In the data rows, the value 128 means zero.
Every row has a hidden score. In each pair, how much higher is the second row's than the first's? 15 means about the same, 30 much higher and 0 much lower. The score is a weighted sum of the row's numbers plus the product of two more (or one squared), each taken from its middle value.
[100  85 137 147  95  98 105 147  82 165]
[162 150 133  77 178 169 118 102 125  77] 25
[178 154 110 100 154 168 170  82 179 126]
[153 156 151 166 117 182 140  78 166 107] 10
[105  92 153 129 133  85 166 179 114 144]
[140 104  84  96 165 147 163 104 161 130] 24
[178 151  89  87 145 173 171  73 162 125]
[ 83  94 166 127 149  97 135 167 117  91] 10
[141 133  87 102 166 149 171  94 155 138]
[105 143 111 112 109 129 101 118 110 156] 12
[111 127 120 129 124 105 178 171 109 110]
[127 108 118  88 179 131 106 117 140  73] 26
[153 159  92  92 153 143 159 108 146 118]
[ 91  79 123 139 135 103 153 150 128 103] 8
[ 88 113 165 120 135  90 177 177 121 128]
[156 168 111 107 147 175 170  77 169 155] 24
[ 97 109 183 155 100 131  90 124  92 172]
[108 123 174 166  88 129 102 142  92 142] 12
[136 131 139 126 102 103 166 145  87 146]
[123 112 135  96 180 132 104 127 150  78] 25
[173 164 105 110 160 182 178  79 173 128]
[119 139 164 169  91 134 102 126  95 157] 10
[170 145 101  77 173 157 172  87 180 116]
[102  84 174 142 128 109 109 136 111 153] 13
[134 129 143 129 103 148 100 119  92 139]
[ 76  77 173 126 164  73 127 182 144  79] 11
[118 165 117 167 107 166  86  90 170 181]
[156 163  85  81 145 183 182  73 166 183] 15
[173 183  74 183  85 121  86 171 119 103]
[150 136 118 104 156 175 155  78 163 150] 13
[127 114 122  91 168 133 147 113 162 133]
[139 148 168 148 129 180 123  83 124 107] 14
[138 117 122  91 178 146 106 122 127  78]
[104  80 180 139 101 144  87 128  87 110] 7
[143 132 131 108 150 127 171 106 168 108]
[151 156 113  93 146 158 162  92 178 127] 17
[153 140  93 115 133 155 164  98 154 124]
[109 123 180 158  89 124  95 136  81 140] 11
[152 167 109 167 104 149 121 108 123 175]
[ 84  75 132 156 157  83 130 165 157 101] 12
[152 121  94  86 167 163 177 108 181 127]
[167 161 139 103 138 179 152  77 152 147] 14
[182 178  83 175 115 135 123 120 167 117]
[108 109 110 173  77  99  80 168  78 177] 13
[100 122 109 170  78 105  79 159  76 172]
[100 121 183 126 122  85 114 153 102 146] 10
[157 162 114  79 168 171 165  80 172 115]
[180 177  79 177 106 137 104 143 158 106] 17
[131 111 120 169  85 100  95 146  95 180]
[105 104 120 157  78  89  80 157  76 179] 13
[ 80 107 147 113 181  81 101 161 146  77]
[ 83  73 143 152 159  85 142 161 157  78] 8
[ 96 101 139 103 171  95 159 143 157 100]
[149 148 163 149 131 177 130  87 157 106] 16
[118 107 183 148 124 124 106 122 113 176]
[107  97 183 129 127  95 113 137 125 115] 7
[ 98 108 112 165  80 118  79 163  76 169]
[109 149  89 175  74 106  80 164  80 162] 17
[ 91  90 176 134 128 112 104 143 104 104]
[105  87 157 156  97 101 120 157  82 146] 14
[107 117 159 163  94 142  91 144  89 127]
[170 161 117  94 167 175 161  82 176 144] 19
[104 105 176 163  90 141  93 137  83 143]
[177 165 102 125 152 180 150 100 163 148] 23
[168 180  80 181  78 110  84 173 109  90]
[121 110 105 151 102 119 121 131  88 162] 10
[169 153 115  95 162 170 154  84 162 145]
[158 146 133 129 143 138 110 111 114 149] 16
[ 90  87 183 126 128  89 118 153 108 131]
[180 164  97 153 112 176 136  98 117 141] 24
[ 88  87 173 123 132  91 107 154 116 108]
[161 172  92  76 165 169 178  77 176 138] 22
[150 124 121  82 177 148 114 119 134  79]
[106 101 136 156  79 106  80 171  76 163] 7
[108  86 143 160  93 124 119 148  79 179]
[105 141 172 166  90 138 100 138  84 172] 11
[155 119  95  74 136 153 179 125 165  97]
[136 143 164 132 124 164 114  81 153 167] 17
[160 139 108  76 173 156 156  84 167 112]
[100 120 182 147 107 138  87 116  92 153] 12
[179 139  94 162 108 155 117 105 141 122]
[111 132 150 138 115 132 152 138 121 124] 5
[138 148 162  97 117 167 110  93 109 145]
[180 180  80 176 107 137 103 130 150  94] 20
[163 155  98  79 157 178 174  76 172 133]
[176 163 100  76 166 181 179  75 173 165] 17
[ 96 116 169 156  84 111  85 154  75 183]
[ 80  99 146 127 180  80 105 161 148  77] 21
[110 171 134 166  97 165  76 104 161 137]
[117 144 176 146 115 163 104 102 108 148] 16
[ 95  93 179 152 115 113 109 147 107 101]
[125 124 153 119  85 113  73 142  84 174] 12
[110 167 181 121 100 128  79 129  82 180]
[178 169  86 172 125 161 122 107 169 120] 21
[101  90 157 155  97 119 115 151  89 139]
[ 97  75 171 129 104 111  93 130  94 161] 12
[121 103 123 123  96 125  83 129  95 158]
[164 138 109  78 147 180 148  75 178 151] 17
[109 109 144  77 174 115 151 124 169 100]
[121  95  96 174  73 122  75 162  80 157] 20
[179 176  74 180  81 103  83 164 106 106]
[ 86 102 138 130 111  96 146 167  82 104] 5
[181 181  81 177 101 129  94 137 141  89]
[120  96 162 117 110 100 127 155  82 169] 6
[174 163  86  90 137 179 171  83 168  99]
[163 147  89  85 163 165 176  94 160 103] 16
[142 134 140 131 132 170 112  91 118 138]
[ 85  79 170 154 145  77 157 180 127 127] 3
[101 117 182 144 106 136  92 128  94 162]
[106 152 179 108 104 133  99 112 105 139] 13
[100  93  86 146 151  94 150 152 131 104]
[183 181  78 178 100 134 105 142 142 135] 18
[145 145 102  80 172 166 167  96 170 124]
[139 158 119 166 101 152  85  97 172 142] 12
[155 161  97 130 112 169  97 100 145 135]
[156 161 119  90 131 168 174  93 115 150] 12
[166 100  96 155  99 156 125 114 117 169]
[ 95 113 143  99 182  84 100 147 146  73] 11
[104  95 129 159  81 107  78 172  74 167]
[156 175 115 116 133 181 157  86 171 136] 16
[138 161 108  82 120 162 111  73 152 183]
[118 109 109 167  82 114  97 157  92 170] 22
[176 159 109  93 149 175 166  76 177 161]
[146 141 135 105 134 141 160 117 129 138] 12
[123 127 101 173  75  87  78 157  77 174]
[ 78  94 167 123 179  78 128 177 148  77] 13
[159 162 107 100 139 181 168  87 157 124]
[ 81  78 178 150 135  78 170 172 153  95] 3
[159 174  78 179  75  95  85 171  91 118]
[172 180  78 181  88 116  90 165 129  86] 14
[150 159 104 109 142 153 173  85 160 153]
[110  89 127 161  90 128  86 139  83 157] 18
[ 75  78 175 137 159  75 131 183 124  89]
[160 143 112  94 124 162 121  84 166 156] 13
[114 149 177 118 113 140 101 130 103 158]
[127  87 109 115 169 124 133 111 178  82] 18
[ 80  78  99 153 155  88 132 141 136  79]
[172 176  77 183  81 106  84 174 119  92] 20
[ 92 124 156 119 163 109 131 123 144 101]
[127 123 102 169  77 114  75 169  75 154] 18
[108  98 180 171  97 142  96 124  94 106]
[ 81  86 163 145 149  80 164 180 132 119] 10
[173 163 106  83 165 183 179  74 180 155]
[109 101 130 112 169 103 148 136 165 125] 11
[155 142 110  80 171 153 161  99 161 102]
[106  77 163 152  94  88 117 158  76 170] 8
[110 102 156 142 137 136 115 126 114 150]
[134 183  74  74 147 146 181  98 153 125] 19
[131 118 153 142 134 130 150 123 139 111]
[102  99 122 132 131  85 174 170 102 101] 13
[183 178  86 174 120 151 118 119 159  94]
[142 128 116  79 173 126 152 114 169 112] 13
[120 135 165 167  92 139 107 126  90 151]
[112 110 167 160 117 133 109 123 122 113] 16
[182 181  76 181  88 116  89 161 126 114]
[183 178  82 173 120 161 123 120 166  94] 12
[ 98  85  88 143 154 123 146 130 151  80]
[107 122 145 142 104 126 146 160  84 179] 11
[148 129 132  93 149 158 164 103 154 128]
[108 103 159 130  95 101 108 152  79 153] 11
[144 122  82 105 162 144 169  97 168 109]
[152 134  87  94 169 171 165  87 173 103] 17
[181 142  88  73 171 183 142  94 163 162]
[167 118 127  84 177 160 130 107 138  85] 14
[ 84 103 153 133 103 115 118 163  85 149]
[ 75  88 178 144 154  73 132 182 118  83] 13
[175 167  97  94 156 173 170  79 173 181]
[133 114 127  74 177 137 133 106 171 109] 10
[ 98 129 161 124 110 127 114 133  94 173]
[125 182  74  75 137 158 182  97 133 152] 23
[ 95  85 170 153 109 113 114 154 115 114]
[119  89 132 135 114 105 117 163 108 138] 18
[146 174 115 171  93 127 105 116 104 140]
[162 152  82  87 161 168 162  80 174 155] 18
[180 180  76 181  87 125  88 167 120  91]
[174 156  95  78 158 182 179  75 183 134] 11
[152 167 120 169  97 148 117 111 111 163]
[154 102  99  95 170 128 153 101 180  95] 15
[131  92 126 163  83 120  92 146  85 177]
[157 147  85 143 106 145 119 116 137 136] 15
[100 106 105 170  78 108  81 169  74 168]
[ 96  90 179 149 110 108 119 149 106 117] 9
[168 172 100 127 122 142 181 112  97 169]
[127 138  99 134 147 128 158 115 135 113] 18
[ 80 105 169 109 142  82 149 182 125  83]
[ 85  86 161 128 167  86 175 159 158  85] 11
[138 132 114  88 171 144 135 108 164 116]
[ 94 118 151 118 171 118 135 135 147 107] 13
[171 171 123  86 150 181 159  74 171 148]
[129 151  76 173  88 131  94 143  91 126] 19
[113  94  93 145 151  92 153 152 134 109]
[116 119 137 111  94 114  84 133  88 165] 9
[128 168 115 153 113 172  98  91 170 144]
[170 154 103 149 154 182 144  92 144 121] 21
[154 125 107  89 163 140 171  97 178 120]
[ 97 105 165 134 103 138 127 156  91 136] 12
[ 85 108 160 145 165  79 159 170 149  82]
[133 143 137  93 117 117 127 120 102 169] 20
[139 143 140 125 143 166 116 107 122 121]
[ 89  81 183 132 134  87 102 164 120 119] 6
[115 127 149 145  84 122  73 128  91 163]
[182 180  79 176 108 159 102 129 159 102] 23
[159 160 110  79 172 157 154  84 171 140]
[110  76 134 102 163 110 154 116 177  88] 8
[ 89  98 163 128 121 102 149 176 108  96]
[126 128 137 160  90 140  73 115 114 178] 21
[177 161  99  75 157 179 175  76 182 153]
[155 151 132 145 132 179 151  75 176 104] 12
[144 114 114  81 159 151 142 100 162 115]
[164 159  92  92 170 161 163  85 173 114] 20
[167 148 111 108 130 178 149  83 168 111]
[171 176 141  94 159 160 176  73 183 136] 13
[ 95  77  97 140 150  96 167 159 120  90]
[159 133 126 112 147 162 142  95 149 115] 20
[131 116 144 119  96 126 129 132  89 161]
[ 84  84 169 145 149  85 134 166 118  88] 14
[ 74  91 169 128 176  76 124 178 144  78]
[181 181  76 177 105 141 108 133 139  79] 19
[ 91 106 145  99 181  86 101 144 152  80]
[180 177  83 174 117 159 116 110 167  80] 15
[167 175 125  97 133 179 129  79 154 155]
[ 74  93 160 119 177  76 128 180 132  78] 14
[113 121 148 136  86 140  73 130  91 168]
[182 181  80 179  93 129  97 154 146  79] 22
[114 120 153 113  84 109  73 145  79 171]
[ 74  74 145 162 134  92 125 172 108  81] 19
[107 124 128  83 183 124 103 129 136  76]
[ 73  76 172 135 161  80 130 183 128  81] 6
[ 77  79 151 120 180  76 112 170 148  84]
[ 82 100 148 120 181  81 110 162 143  76] 17
[177 174  87  91 126 134 180  96 142 107]
[148 146  94 176  76  91  80 168  87 152] 13
[122 114 106 171  77  96  76 162  77 181]
[127 170 135 168 104 165  86  99 178 150] 14
[179 177  76 183  87 111  92 152 121  85]
[129 124 146 125 137 150 145 102 157 102] 7
[142 117 144 146 134 138 151 104 134 121]
[169 149 136 134 145 155 132  89 121 136] 21
[135 152 100  79 154 143 171 130 160 111]
[100  99 162 115 157 102 135 132 132 117] 11
[128 144  89 175  75  83  82 175  85 116]
[161 151 138 114 139 158 144  90 172 133] 9
[ 97 108 113 170  80 104  81 177  75 156]
[143 148  90 110 112 127 180 123  95 182] 13
